In the rows, zero is written as 128.
One turn sends every row of this set to another row. A few are shown first. Where does it send the rows asked after them?
Z_551: [129 100  86 153 126 154 132 132 151 110 102 127 146 122 140 112 120 150
 161 119 127 128 147 119 117 139 142]
Z_769: [131 106 154 116 125 149 126 127 142 138 140 117 115 125 130 129 153 130
 153 112 144 161 105 124 154  81 130]
Z_387: [148  95 125 149 118 146 139 153 138 113 104 132 127 105 144 106 139 106
 106 119 108 111 132 107 118 137 166]
Z_644: [135 120 108 121 125 136 137  97 140 139 132 113 105 125 123  73 134 122
 168 127 131 156 117 138 139 113 114]
Z_270: [143 112 174 146 120 122 133 138 127 114 123 110 129 117 153 148 117 143
 128  84 117 127 103 131 137 168 138]
Z_426: [157 123 160 139 105 123 140 131 107 121 132 107 121 120 159 138 122 157
 145  95 122 118 106 131 144 167 138]
Z_556: [133 159 109 132 162 125 138 118 123 135 130 135 142 106 140 131 139 147
 136  88 106 143 129 116 109 120 153]
Z_643: [ 84 106 144 147 158 128 155 148 146 114 128 115 135 121 101 134 119 141
 133 118 117 117 113 134 146 149 134]
Z_59: [176 134 127 114 108 131 120 104 120 106 116 139 133 134 171 126 133 124
 118 120 117 106 122 137 137 117 132]
Z_823: [123 131 127 104 121 165 121 110 169 126 112 119 144 158 129 110 103 135
 137 132 147 122 139 135 137 122 110]
Z_674: [177 107 135 120 107 139 132  93 131  96 110 121 120 150 155 120 143 124
 128 108 130 112 102 140 134 115 126]
Z_770: [124  92 141 118 151 143 122 100 153 141 110 152 105 156 139 139 142 150
 155 128 126 125 134 134 139 147 144]
Z_285: [144 134 129 111 141 139 135 121 172 127 110 114 119 153 139 122 139 122
 108 136 115 121  95 166 109 123 114]
Z_361: [130 116 122 146 154 148 156 144 138 116 108 116 116 115 105 130 109 129
 151  97 143 146 118 134 121 175 133]
Z_712: [100  93 125 162 139 135 153 125 141 152 126 132 138 125 134 114 161 143
 141 117 107 121 130 121 131 128 176]
Z_922: [126 100 155 136 149 122 139 132 155  98 124 130 131 114 131 148 119 109
 116  86 119 129 117 122 126 165 145]
Z_13: [113 127 134 113 137 133 119 124 136 157 112 131 126 140 141 112 139 113
 119 130  90 102 102 163 138  97 127]
Z_623: [142 141 124 113 131 149 124 124 156 119 117 127 121 163 139 146 136 138
 131 139 163 136 101 123 130  98 129]
Z_729: [133 135 134 145 128 132 151 126 136 126 139 101 128 113 117 106  94 141
 128 115 142 157 127 129 129 180 128]
Z_10: [108 116 118 158 151 134 148 119 134 151 133 134 158 121 138 120 154 147
 136 105 104 132 127 120 111 117 172]
Z_710: [125 108 161 109 148 139 130  99 142 148 129 148 104 158 135 130 158 144
 147 122 128 136 117 129 153 116 152]
Z_429: [100 133 145 134 160 115 122 147 130 135 132 132 125 116 126 141 107 161
 126 136 102 132 115 139 143 158 136]
Z_806: [149 112 170 110 104 160 134 154 140 133 105 117  96 128 138  94 137  98
 134 111 131 126 111 124 143 124 124]
Z_894: [133  85 171 132 111 155 147 140 142 146 105 109  90 128 131 100 145 112
 147 115 127 116 115 122 147 146 137]
Z_862: [154 113 128 155 128 143 150 158 115 109 113 130 127 107 142 111 153 124
 109 117 110 119 114 105 110 125 163]
Z_232: [142 149 130 146 135 137 159 156  98 116 116 109 128 105 132 120 152 152
 131  96 109 113 106 115 124 114 144]
Z_16: [115 143 133 122 121 127 133 121 120 166 134 120 137 120 142  94 137 116
 124 137  96 107 116 145 153  98 137]
Z_486: [121 105 133 113 120 162 126 119 173 127 110 117 134 140 125 101 101 116
 119 141 131 113 151 130 135 146 116]
Z_815: [122 143 137 117 148 117 113 133 118 146 136 136 127 117 145 144 104 156
 124 130  95 120 124 143 139 155 142]
Z_498: [126 115  93 153 123 146 134 139 143  99 116 115 157 107 141 105 118 147
 155 115 120 133 133 103 108 121 132]
Z_609: [132 137 146 106 113 154 134 155 157 144 131 127 133 136 140 112 144  99
 114 113 145 142 120 148 123 100 115]
Z_813: [151 135 107 132 111 132 141  99 118 139 130 115 114 124 148  91 137 142
 182 120 137 144 120 131 146 118 125]
Z_738: [133 103 148 115 131 143 138 122 165 142 134  97 114 114 124  96 147 115
 136 112 105 155 106 167 129 107 108]
Z_851: [155 102 135 122 141 138 129  96 159 108 114  97  98 138 129 132 144 149
 148 130 122 143  82 139 137 106 123]
Z_536: [128 144 131 132 115 123 145 121 131 140 156  96 129 106 127  96  96 138
 132 126 128 141 132 123 141 167 130]
Z_606: [126 148 118 137 124 125 147 128 137  92 142 101 156 100 136 108 126 143
 125  97 113 126 132 100 123 113 128]

Z_851 -> Z_623
Z_551 -> Z_815
Z_806 -> Z_644
Now find these:
Z_922 -> Z_606
Z_498 -> Z_429
Z_486 -> Z_16

